Each named turn below is shown by a few rows before and after it. Which turns, in which order, take the first row of each later pair to the second? The first pair is answered.
V:
2.556; -1.869; -0.571; 1.412; 1.883; 0.378; -2.050; -0.026; -0.990; -1.911; 1.706; 2.712; -0.353; -0.509; -0.814; 0.955; -0.566; 0.250; -2.623; -0.063; -0.085; 0.785; 0.605; -2.730; 1.837; -1.053; -0.744  ->  2.439; -1.153; -1.130; 1.601; 2.066; 0.494; -2.120; -0.373; -0.724; -2.112; 2.086; 1.974; -0.366; -0.395; -0.690; 0.953; -0.985; 0.708; -2.568; -0.231; -0.034; 1.110; 0.755; -2.363; 1.729; -1.228; -1.058
-2.848; 0.118; -3.009; -0.204; 0.336; -0.093; 0.258; -0.486; 1.036; 2.151; 0.298; 2.480; 0.286; 1.490; -1.322; -0.253; -1.358; -1.723; 0.290; 0.645; -0.069; -2.227; 2.111; 1.049; 0.355; 0.774; -0.800  ->  -2.923; 0.065; -2.113; 0.188; 1.355; 0.603; -0.059; -1.528; -0.323; 2.125; 0.010; 2.822; 1.883; 1.526; 0.457; -0.326; -0.627; -1.553; 0.057; 1.092; -1.055; -2.435; -0.750; 0.835; -0.133; 0.852; -0.304
1.666; -1.794; 1.200; -1.544; 0.881; -1.608; 1.277; 0.979; 1.934; 0.692; 0.319; 0.013; -0.747; 2.114; 2.245; 0.527; -0.194; 1.636; -2.619; -1.518; -0.176; -1.348; -0.684; 0.275; 1.623; -0.932; 1.246  ->  1.104; -0.607; 0.281; -1.128; -0.959; -1.229; 1.451; 1.734; 2.569; 1.020; 1.185; 0.319; -2.060; 2.480; -0.480; 0.712; -0.881; 1.194; -1.932; -0.961; -0.796; -1.116; 1.941; 0.189; 1.905; -1.014; 1.095
1.908; 1.488; -0.079; 0.158; -2.448; -0.483; 1.270; 0.784; 1.429; 1.770; -0.086; 3.894; -1.322; 0.158; -2.386; -0.549; -0.295; -1.590; 0.555; -0.187; 2.102; -2.283; 2.410; 1.309; -1.613; 0.518; -1.171  ->  1.455; 2.052; 0.955; 1.459; -1.934; 0.212; -0.602; -0.783; 0.045; 2.637; 0.741; 4.831; 0.709; 0.124; -1.233; -0.994; 1.214; -1.477; 1.922; 0.355; 0.021; -2.525; -0.845; 1.031; -2.576; 0.952; -0.642
Z:
-1.695; 1.017; 0.098; -0.848; -1.686; 0.427; -0.446; 0.338; -1.183; -0.070; -1.612; -0.731; 1.841; -0.267; -2.247; -0.499; 0.140; 0.334; 0.562; 1.379; 0.410; 2.316; 1.169; -1.941; -2.270; 2.272; 0.596  ->  0.177; 0.001; -0.071; -1.748; -2.274; -0.705; 1.519; 0.264; 0.502; -0.617; -2.460; -1.513; 0.624; -0.837; -1.138; -0.173; -0.334; -0.356; -0.492; 0.755; 2.251; 0.806; 2.507; -1.721; -2.366; 1.400; 0.336
0.368; 1.169; 1.095; 0.564; -0.613; 0.927; 0.759; -2.148; 0.946; 0.743; 0.037; 1.009; 0.900; -0.246; -1.868; -0.828; 0.722; -1.347; 0.504; 0.520; -0.746; -1.889; -0.036; -0.743; -2.428; -0.754; -1.390  ->  0.732; 1.111; 1.133; 0.122; -0.466; 0.819; 1.157; -2.223; 1.029; 0.230; -0.296; 0.988; 1.207; -0.043; -0.713; -0.925; 0.832; -1.463; 0.125; 0.584; 0.004; -2.870; -0.731; -0.885; -2.701; -1.183; -1.039
0.264; 1.567; -0.882; 3.046; -0.203; 0.577; -0.675; -1.051; 2.596; 0.448; -2.160; 1.351; 1.484; -1.062; -2.179; -0.524; 1.237; -1.987; 3.640; 1.365; -3.400; 0.560; -0.849; 0.352; -0.198; 1.967; -0.476  ->  2.212; 0.320; -1.105; 1.316; -1.287; -1.080; 1.482; -1.188; 4.247; -0.007; -2.849; 1.039; -0.418; -1.338; -2.294; -0.184; 0.688; -2.838; 2.536; 1.191; -0.876; -1.287; 1.163; 0.418; -0.247; 0.441; -1.138
-0.126; -0.275; 0.283; -0.011; -0.671; 1.012; 0.421; -0.741; 1.080; 0.046; 0.082; 0.359; -0.555; -1.629; 1.130; -0.631; 0.571; -1.295; -1.175; -0.250; -2.445; -2.220; -1.474; -0.969; -0.628; 0.929; -1.830  ->  -0.837; -0.117; 0.433; 0.726; -0.351; 1.463; -0.310; -0.641; 1.232; 0.374; 0.154; 0.590; -0.386; -1.615; 0.532; -0.613; 0.263; -1.305; -0.818; 0.254; -3.406; -1.188; -1.853; -0.751; -0.763; 0.950; -1.890
J:
-0.133; -3.398; -0.596; 0.542; -1.664; 2.845; 1.232; -1.859; -0.595; 0.749; 2.904; -1.180; -1.621; -2.660; -4.987; -1.030; 0.417; 0.792; -0.368; 1.469; 2.802; -1.452; 0.778; -0.876; -0.341; 2.106; -1.054  ->  0.490; -4.118; 0.617; -0.222; -0.379; 2.635; 0.946; -3.163; -0.736; 0.341; 1.878; -1.728; -0.110; -3.019; -1.609; -0.658; 1.450; 0.661; -1.080; 1.554; 3.849; -2.387; -1.582; -1.277; -1.588; 2.534; -1.377
-0.187; 0.131; -1.627; -0.705; -0.242; 1.614; -0.646; 3.285; 1.245; -1.535; 0.169; -0.247; -0.278; -0.012; -0.509; 1.721; 0.058; 2.007; -0.814; 0.540; 0.421; 4.439; -0.400; -0.577; 1.690; -0.735; 0.205  ->  -0.502; 0.417; -0.151; -1.653; 0.160; 1.976; -0.922; 2.071; 1.243; -1.429; -0.770; -0.786; 0.703; -0.604; -0.097; 1.747; 0.343; 1.622; -0.989; 0.432; 0.880; 4.316; -0.656; -1.097; 0.246; -0.214; -0.264
1.179; 2.082; 0.960; 1.295; -2.297; 0.988; 0.304; 1.199; -2.180; 1.694; 0.333; 2.944; -0.913; -1.756; 2.556; -0.240; -0.171; -0.744; 1.134; -0.757; 0.460; 0.439; 0.156; -5.055; -0.936; -2.263; -1.951  ->  1.367; 2.237; 0.748; 0.958; -2.247; 0.968; -0.037; 1.271; -2.199; 1.604; 0.580; 2.648; -1.166; -1.387; 2.122; -0.361; -0.256; -0.257; 1.372; -1.196; 0.564; 0.754; 0.442; -4.842; -1.119; -2.199; -1.778
P:
-1.145; 2.090; 4.304; -3.475; 2.683; -0.186; -1.120; -0.269; -2.229; -0.407; -1.130; -1.901; 3.212; -2.757; -1.958; 1.638; 0.445; -1.300; -0.369; 0.041; -0.088; 2.855; 0.709; -0.104; -2.562; 2.061; 0.372  ->  -0.888; 0.623; 4.257; -3.416; 3.759; -0.797; -0.852; -0.381; -2.846; -1.273; -0.976; -1.801; 3.539; -2.858; 0.730; 1.789; 0.538; 0.032; -1.074; -0.216; 0.168; 3.422; -0.606; 0.466; -1.396; 1.194; 1.237
1.785; -0.252; 0.027; -1.118; -1.300; -0.104; 2.718; -1.097; 0.588; -0.273; -1.203; -0.757; 0.579; -0.155; 2.575; -0.739; -0.020; -1.775; -2.952; 0.117; 2.122; -1.735; 0.232; 0.668; -0.384; 0.209; -0.437  ->  1.541; 0.931; -0.384; -1.190; -2.011; 0.698; 2.799; -0.645; 0.982; 0.747; -1.222; -0.545; 0.412; -0.311; 0.417; -0.964; -0.312; -2.286; -2.194; 0.506; 1.450; -1.964; 1.450; 0.150; -1.590; 1.226; -1.220
-1.529; -0.903; 1.150; -0.264; 0.470; 1.257; 1.465; -0.006; -3.446; -0.757; 0.810; 0.946; -1.443; -0.378; 6.534; 0.072; -1.551; 2.264; -1.645; 0.003; -0.363; -0.017; -1.587; -0.690; 2.685; -0.829; 2.504  ->  -2.541; 4.244; 1.202; 1.241; -2.496; 3.177; 0.306; -1.218; -1.577; 0.770; 1.183; 3.571; -0.720; -1.529; -0.374; -0.690; -0.837; -1.520; 1.797; 1.860; -2.315; -2.817; 0.958; -2.222; -2.455; 1.254; -0.807
Pairs:
Each pair is two turns apart.
-1.933; -2.372; 0.094; 0.454; 1.711; 0.835; -0.815; 0.544; -1.378; -1.187; 0.426; -1.459; 0.632; 1.866; 0.734; 0.988; -0.519; 2.698; -0.287; -1.078; -0.735; 3.403; 0.512; -0.251; 1.741; 0.697; 2.488  ->  -2.205; -1.608; 1.364; -0.077; 1.696; 1.692; -1.209; 0.096; -1.559; -1.006; -0.683; -1.916; 1.731; 1.283; 0.845; 1.189; 0.230; 2.168; -0.370; -0.735; -0.106; 3.580; 0.843; -0.669; 0.360; 1.585; 2.094 | J J
-0.601; 3.218; -0.006; -0.982; -0.402; -0.062; 1.049; 1.303; 2.330; -1.066; 0.295; -0.488; -2.163; -1.401; -4.740; 0.912; -0.743; -0.581; 2.562; -1.998; 0.051; 0.776; 3.715; -1.761; -0.938; 0.821; 1.735  ->  -0.686; 2.209; 2.252; -0.265; 2.886; 0.176; -1.114; -2.160; -0.405; -1.154; -0.336; -0.007; 2.075; -1.694; 1.768; -0.191; 1.853; 0.936; 2.746; -2.091; -0.913; 0.911; -3.350; -1.603; -2.213; 1.465; 3.090 | V V
-0.832; 0.503; -0.023; 1.334; -0.212; -1.089; -0.166; 1.681; -0.119; 0.585; 0.477; -1.484; -0.792; 0.730; -2.345; 0.711; -1.728; 0.934; 0.262; 0.597; -2.804; 2.849; 2.304; -0.272; 0.686; 1.574; 0.688  ->  -0.608; -0.663; 1.181; 0.438; 1.727; -1.352; -1.005; -0.099; -1.238; -0.027; -0.948; -2.502; 1.606; 0.332; 2.577; 0.345; -0.495; 1.426; -0.295; 0.509; -1.782; 3.207; -0.862; -0.120; 0.091; 1.682; 1.233 | V V
0.917; 0.213; 2.014; -2.023; -1.231; -0.258; 0.984; 0.430; -0.240; 1.367; -3.155; -2.238; -1.262; -1.014; 0.219; -0.032; -0.167; -1.291; 0.054; 0.284; 2.924; -1.789; 2.220; -0.589; -2.004; -1.329; -2.255  ->  -1.045; 0.201; 2.991; 0.045; 0.797; 0.914; -1.612; -0.245; -3.547; 1.682; -2.043; -1.806; 1.502; 0.146; 2.759; -0.302; 0.569; 0.380; 1.143; 0.397; -0.064; 0.363; -2.309; -0.001; -0.852; -0.337; -0.444 | P Z
-0.883; -1.990; -0.158; 2.139; 0.206; 0.679; -1.183; 2.172; -0.940; -1.629; 1.843; -0.187; 1.305; 1.757; 4.046; 0.484; 0.340; 2.805; -0.872; 1.406; -1.322; 0.087; -3.629; 2.469; 1.722; -1.611; 1.648  ->  -2.080; -1.323; -0.228; 1.585; 0.412; 1.185; -1.134; 3.481; -1.337; -2.169; 1.749; -1.559; 0.627; 1.522; 1.939; 0.422; -0.619; 3.169; -1.012; 1.466; -1.412; 2.402; -1.485; 2.208; 2.034; -0.637; 1.821 | V Z
2.812; -2.024; 0.497; -2.675; 2.504; 0.780; -0.097; 1.680; 4.091; 0.605; 0.469; -3.250; 0.657; -3.155; 1.728; -1.577; -2.412; 1.101; -2.941; -0.189; 1.806; -1.050; 2.499; 0.932; -1.761; -0.400; -1.274  ->  2.066; -1.594; -0.960; -1.594; 1.386; 0.605; 0.096; 3.096; 4.296; 1.097; 1.846; -2.948; -1.504; -2.437; -0.788; -1.472; -3.984; 1.139; -2.637; 0.261; 0.570; -0.565; 4.673; 1.124; 0.069; -0.738; -1.310 | J J
-0.744; -0.837; 0.080; -0.240; 2.116; 0.862; -0.552; -0.235; -1.314; -0.581; -0.031; -0.609; 1.456; 0.010; 1.630; 0.023; -0.018; 0.723; -0.740; 0.254; -0.104; 1.326; -1.942; -0.473; -0.196; 1.000; 0.836  ->  -0.612; -0.695; -1.743; 0.621; 0.268; 0.183; 0.509; 1.529; -0.478; -0.418; 1.432; 0.417; -1.791; 1.300; -1.048; 0.093; -1.542; 0.490; -0.451; 0.180; -0.297; 0.695; 1.352; 0.097; 1.812; -0.277; 0.760 | J Z
0.281; -0.136; 2.466; 0.747; -1.366; 0.286; -0.349; -1.369; 0.709; 1.552; -1.433; 2.614; 2.264; -0.170; 2.307; 0.305; 0.555; -1.442; 0.736; 0.853; 0.621; -1.405; -3.455; 0.028; -0.239; -0.179; 0.078  ->  0.373; -2.025; 2.344; -0.319; -0.137; -0.170; 0.204; 0.006; 0.186; 0.327; -1.482; 1.699; 1.332; 0.178; 3.952; 0.838; -0.268; 0.183; -0.302; 0.198; 1.652; 0.657; -3.266; 0.677; 2.008; -0.839; 1.700 | P P
-2.099; -4.021; -3.257; -0.137; 1.563; -1.307; 2.016; 1.349; -1.431; 2.402; -0.447; 0.748; -1.301; 4.601; 0.863; 1.096; -0.563; 2.084; 1.483; 0.344; 1.598; 1.492; -1.431; -0.128; 4.801; -0.880; 1.517  ->  -1.075; -2.839; -1.592; -4.121; 0.516; -0.785; 4.567; 1.320; 0.381; 0.869; -3.637; -1.198; -1.117; 1.871; -0.824; 1.654; -1.582; 0.573; 0.185; 0.270; 5.223; 0.222; 1.872; -1.118; 0.339; 0.517; -0.245 | J Z
0.752; -1.278; -1.292; -0.350; 0.388; -2.481; -1.381; 1.689; -0.462; -1.666; -2.172; 0.436; -0.001; 0.351; 0.888; 0.840; 0.101; 1.881; -3.085; -0.992; 1.171; 0.601; 0.206; 2.002; 3.111; 0.014; 0.625  ->  -0.425; 1.487; -0.946; 1.679; -0.314; -0.596; -3.864; -0.190; -0.988; 0.306; -0.965; 2.810; 2.401; 0.117; -1.221; -0.106; 1.587; 0.462; -0.393; 0.067; -2.017; -0.670; -1.654; 0.829; 0.301; 1.746; -0.658 | Z P
-2.794; 1.793; 0.732; -2.422; -0.226; 1.971; 0.321; 1.652; -0.486; -1.425; -0.718; -2.322; 1.380; -1.360; -3.445; 1.857; -1.466; -0.097; 0.931; 0.085; 0.021; 2.587; 3.569; -0.414; -0.953; 3.192; -0.513  ->  -1.223; -0.788; 1.291; -0.899; 2.344; 0.978; -1.379; -1.751; -2.403; -1.034; -0.735; -0.447; 3.810; -0.720; 4.761; 0.656; 1.265; 0.555; 0.569; -0.541; -0.557; 0.770; -4.543; 0.566; -0.085; 1.421; 0.795 | V J
0.488; -0.440; 1.568; 0.120; 0.690; -0.154; -0.244; -2.113; -0.902; -0.875; -0.919; -1.335; 0.598; -0.530; -0.589; 1.760; -0.768; 0.816; -0.091; -0.724; 1.078; 0.778; -0.207; 1.514; -0.557; 0.636; -1.612  ->  0.452; -0.133; 0.166; 0.599; -0.214; -0.423; -0.144; -0.602; -0.781; -0.516; 0.528; -0.837; -0.861; 0.076; -1.919; 1.665; -1.730; 1.192; 0.463; -0.275; 0.272; 0.967; 0.646; 1.231; 1.179; 0.225; -1.647 | J J
